In the rows, zero is written as 128.
Each path below is one point turned by a fixed rotation once a step. After each direction that follows a path, write how fast that rotation turns it, in degrees each step (0 if it stays still).
Each turn is a multiple of 5 degrees from 10 to 175, or 0.
Each row of a path follows its step; steps can be skipped.
Rotation 1:
step 7: [144 130 133 123 138 124 136 125 127 116 118 125 130 126 134 116 123 124
 118 132 130 137 126 124 136 130 124 137 122 130 137 119 111 144 127 133
 148 135 112 141 125 123 111 139 149 126 127 122 113 133 124 121 111 138
 130 130 135 125 129 118 140 129 133 121 132 130 141 135 128 137 122 132
 117 119 127]
step 15: [132 140 125 133 122 128 135 126 126 118 131 111 117 128 126 111 126 127
 129 121 133 129 122 139 120 144 120 131 118 146 144 124 132 122 126 120
 127 137 125 141 123 133 138 122 132 129 129 121 124 131 112 136 126 137
 139 122 122 131 123 125 151 124 120 136 142 118 126 145 124 127 133 138
 116 111 134]
step 18: [125 133 103 112 109 137 132 124 132 133 139 131 121 130 141 131 132 128
 114 117 119 117 147 126 127 144 135 134 124 126 133 128 126 140 125 130
 142 119 115 127 132 132 128 133 132 137 119 125 116 125 131 119 142 145
 118 124 123 134 141 126 114 119 123 120 125 130 139 125 124 131 131 129
 118 124 127]
step 22: [132 125 129 129 122 117 116 119 126 129 135 124 110 131 136 132 124 131
 135 123 124 137 136 137 114 112 125 134 101 126 138 124 131 136 119 130
 123 127 134 130 132 132 128 124 133 140 128 134 146 139 119 128 134 120
 126 138 132 117 109 131 109 126 130 128 122 140 126 131 118 145 125 111
 123 136 133]
step 23: [139 144 125 124 111 123 134 133 124 135 133 131 122 135 119 126 123 118
 130 135 141 125 137 139 112 126 135 126 121 133 138 116 141 126 116 132
 143 125 135 133 126 130 137 126 112 125 134 130 119 132 135 140 127 142
 136 123 130 113 136 134 130 116 126 120 118 131 131 125 124 118 120 155
 130 121 135]
step 29: [110 116 128 122 127 124 123 124 129 133 111 126 117 123 139 126 137 128
 123 128 130 131 131 114 138 134 135 128 126 125 144 138 120 140 127 123
 104 135 119 129 132 134 120 122 113 125 131 125 129 130 137 119 129 122
 112 133 146 130 138 132 123 127 144 131 117 125 149 125 127 126 131 144
 141 122 129]
step 31: [131 133 127 125 122 123 124 124 150 138 123 142 137 135 131 141 129 126
 130 125 117 123 135 129 111 123 129 126 126 132 125 127 129 114 120 111
 132 131 133 137 121 119 131 132 130 133 130 145 120 137 128 149 134 128
 103 130 128 131 132 125 118 126 116 118 127 125 123 135 141 119 120 139
 124 115 147]
step 36: [129 127 113 124 129 129 147 125 142 109 139 130 122 125 129 131 124 120
 129 116 109 123 121 117 128 138 124 136 133 142 128 130 131 128 117 111
 141 125 119 136 125 132 128 137 131 131 135 124 112 123 130 127 139 147
 133 143 135 121 132 114 134 117 130 123 123 116 126 138 119 125 134 139
 120 129 133]
Directions:
[128 127 128 129 129 127 127 134 128 128 128 127 126 127 130 125 130 130
 128 124 131 130 129 125 126 129 126 128 130 127 125 124 126 130 128 128
 126 132 132 127 129 127 129 132 127 126 127 129 126 131 126 129 128 129
 127 128 127 126 126 129 128 126 129 130 126 130 129 129 129 131 128 126
 127 130 125] | 140
[132 124 129 126 129 125 128 127 128 125 129 129 128 131 130 130 128 126
 130 125 128 129 130 125 130 129 127 127 127 127 129 128 127 128 128 128
 128 127 128 128 124 125 131 125 131 129 130 129 127 129 132 129 127 127
 129 128 126 127 126 127 126 130 131 129 127 125 123 128 130 130 128 129
 125 131 128] | 125
[127 129 128 129 128 128 127 127 129 128 127 127 129 129 129 129 129 129
 128 126 127 132 129 129 127 131 128 129 133 128 129 131 126 127 128 128
 129 125 124 126 133 127 130 129 129 130 130 127 129 126 130 130 128 127
 131 132 126 127 127 128 126 126 129 125 131 132 127 128 125 130 125 126
 129 129 125] | 175
[125 128 127 129 127 130 129 128 127 126 127 129 130 132 128 127 133 131
 126 130 130 131 131 126 126 127 126 126 126 127 131 127 128 129 130 124
 129 127 129 131 132 126 129 127 130 127 128 127 126 129 129 129 127 131
 129 129 131 129 132 128 126 129 124 128 130 128 127 128 131 127 130 131
 127 127 126] | 135
[126 130 128 123 128 128 128 130 123 127 130 126 127 128 124 132 125 127
 131 131 128 126 130 128 126 126 128 129 127 131 129 127 127 129 130 128
 127 127 127 128 130 129 126 129 126 127 129 129 125 128 129 127 129 132
 127 132 124 128 129 128 129 128 129 130 127 131 126 127 128 130 129 126
 124 130 127] | 20
[126 126 130 129 128 125 131 127 127 130 130 127 127 129 127 135 129 129
 127 130 129 129 129 127 127 128 127 131 131 128 127 127 126 130 132 125
 127 131 127 129 130 131 129 127 128 128 127 128 128 130 127 126 128 123
 130 125 130 127 126 130 126 128 130 124 126 125 128 128 130 127 130 127
 129 129 129] | 140
[128 129 128 130 125 127 128 128 129 129 131 128 128 129 129 130 128 124
 124 128 132 129 126 127 132 125 131 127 124 129 126 130 123 131 126 131
 128 130 128 128 131 129 129 131 129 129 127 127 124 127 131 127 127 130
 128 128 128 128 130 131 127 127 129 128 127 129 129 125 127 131 126 131
 129 129 130] | 65
